[[122 123 133 122 123 122 122 122]
 [135 132 124 133 132 135 135 134]
 [129 125 131 125 125 129 129 128]
 [117 122 137 121 122 118 117 117]
 [143 138 117 139 138 143 143 142]
 [128 122 133 122 122 128 128 128]
 [151 140 113 142 140 151 151 149]]
:
[[151 140 113 142 140 151 151 149]
 [122 123 133 122 123 122 122 122]
 [135 132 124 133 132 135 135 134]
 [129 125 131 125 125 129 129 128]
 [117 122 137 121 122 118 117 117]
 [143 138 117 139 138 143 143 142]
 [128 122 133 122 122 128 128 128]]

[[130 124 131 130 146]
 [128 130 128 129 107]
 [136 118 138 136 138]
 [143 114 143 144 125]
 [130 124 131 130 146]
 [116 141 114 116 127]
 [115 142 113 115 126]]
:
[[115 142 113 115 126]
 [130 124 131 130 146]
 [128 130 128 129 107]
 [136 118 138 136 138]
 [143 114 143 144 125]
 [130 124 131 130 146]
 [116 141 114 116 127]]

[[129 131 132 129 133 117 131 129 119 131 119 121 125 128 119]
 [140 128 144 120 140 142 113 153 107 121 151 127 136 124 114]
 [126 121 129 136 128 131 130 137 111 130 111 116 128 134 129]]
:
[[126 121 129 136 128 131 130 137 111 130 111 116 128 134 129]
 [129 131 132 129 133 117 131 129 119 131 119 121 125 128 119]
 [140 128 144 120 140 142 113 153 107 121 151 127 136 124 114]]

[[129 123 134 132 135]
 [145 150 109 113 125]
 [124 127 133 136 139]
 [155 154 108 109 152]
 [140 122 132 118 118]
 [120 122 134 135 143]
 [126 112 143 129 144]
 [146 118 140 106 145]
 [109 136 124 147 111]
 [137 115 144 115 140]
 [121 106 152 133 131]]
:
[[121 106 152 133 131]
 [129 123 134 132 135]
 [145 150 109 113 125]
 [124 127 133 136 139]
 [155 154 108 109 152]
 [140 122 132 118 118]
 [120 122 134 135 143]
 [126 112 143 129 144]
 [146 118 140 106 145]
 [109 136 124 147 111]
 [137 115 144 115 140]]

[[152 112]
 [139 123]
 [149 114]
 [107 152]
 [143 120]
 [110 149]
 [130 132]]
:
[[130 132]
 [152 112]
 [139 123]
 [149 114]
 [107 152]
 [143 120]
 [110 149]]

[[131 127 121]
 [108 145 118]
 [144 136 111]
 [123 107 141]
 [113 131 140]]
:
[[113 131 140]
 [131 127 121]
 [108 145 118]
 [144 136 111]
 [123 107 141]]
---
[[152 136 109 138 116 120 149 143 145 126 149 141 132 153]
 [144 121 131 148 103 115 149 124 148 135 123 132 120 152]
 [146 105 125 150 123 135 134 150 112 153 147 117 130 121]
 [132 125 147 136 137 121 141 153 144 139 113 128 146 119]
 [111 107 133 135 131 109 151 132 153 144 144 119 139 145]]
:
[[136 109 138 116 120 149 143 145 126 149 141 132 153 152]
 [121 131 148 103 115 149 124 148 135 123 132 120 152 144]
 [105 125 150 123 135 134 150 112 153 147 117 130 121 146]
 [125 147 136 137 121 141 153 144 139 113 128 146 119 132]
 [107 133 135 131 109 151 132 153 144 144 119 139 145 111]]

[[122 117 114 105 114 128 108 111 121 118 129 121 108 137 143]
 [141 146 121 132 130 142 145 129 119 124 134 119 133 136 111]
 [129 126 115 112 117 133 119 117 121 121 132 121 114 137 134]
 [127 124 125 126 121 123 126 131 128 130 127 128 124 118 122]
 [142 139 120 126 120 140 137 133 126 131 140 126 124 131 120]
 [141 130 119 119 111 137 127 134 132 136 144 132 115 127 131]]
:
[[117 114 105 114 128 108 111 121 118 129 121 108 137 143 122]
 [146 121 132 130 142 145 129 119 124 134 119 133 136 111 141]
 [126 115 112 117 133 119 117 121 121 132 121 114 137 134 129]
 [124 125 126 121 123 126 131 128 130 127 128 124 118 122 127]
 [139 120 126 120 140 137 133 126 131 140 126 124 131 120 142]
 [130 119 119 111 137 127 134 132 136 144 132 115 127 131 141]]

[[125 149 127 128 129 114 134 133 128 148 109 120 127]
 [139 149 115 147 115 116 129 146 139 134 115 118 126]
 [129 145 122 142 120 114 142 125 154 122 129 132 103]
 [128 142 122 137 124 120 130 134 143 132 124 128 114]]
:
[[149 127 128 129 114 134 133 128 148 109 120 127 125]
 [149 115 147 115 116 129 146 139 134 115 118 126 139]
 [145 122 142 120 114 142 125 154 122 129 132 103 129]
 [142 122 137 124 120 130 134 143 132 124 128 114 128]]

[[140 129 117 103 118]
 [117 136 135 131 132]
 [136 140 120 125 124]
 [134 132 133 123 113]]
:
[[129 117 103 118 140]
 [136 135 131 132 117]
 [140 120 125 124 136]
 [132 133 123 113 134]]

[[113 115 114 120 143 108]
 [121 131 151 152 124 130]
 [114 115 150 156 112 119]
 [130 125 103 110 114 137]]
:
[[115 114 120 143 108 113]
 [131 151 152 124 130 121]
 [115 150 156 112 119 114]
 [125 103 110 114 137 130]]

[[141 147 134 104 143 141 139 113 141 145 146 111 132 102 133 150]
 [145 111 107 124 136 143 121 140 122 134 134 101 143 116 140 126]
 [137 154 144 141 117 132 146 137 133 117 131 129 103 130 103 143]
 [155 147 145 150 111 142 149 146 112 105 124 117 116 123 104 152]]
:
[[147 134 104 143 141 139 113 141 145 146 111 132 102 133 150 141]
 [111 107 124 136 143 121 140 122 134 134 101 143 116 140 126 145]
 [154 144 141 117 132 146 137 133 117 131 129 103 130 103 143 137]
 [147 145 150 111 142 149 146 112 105 124 117 116 123 104 152 155]]
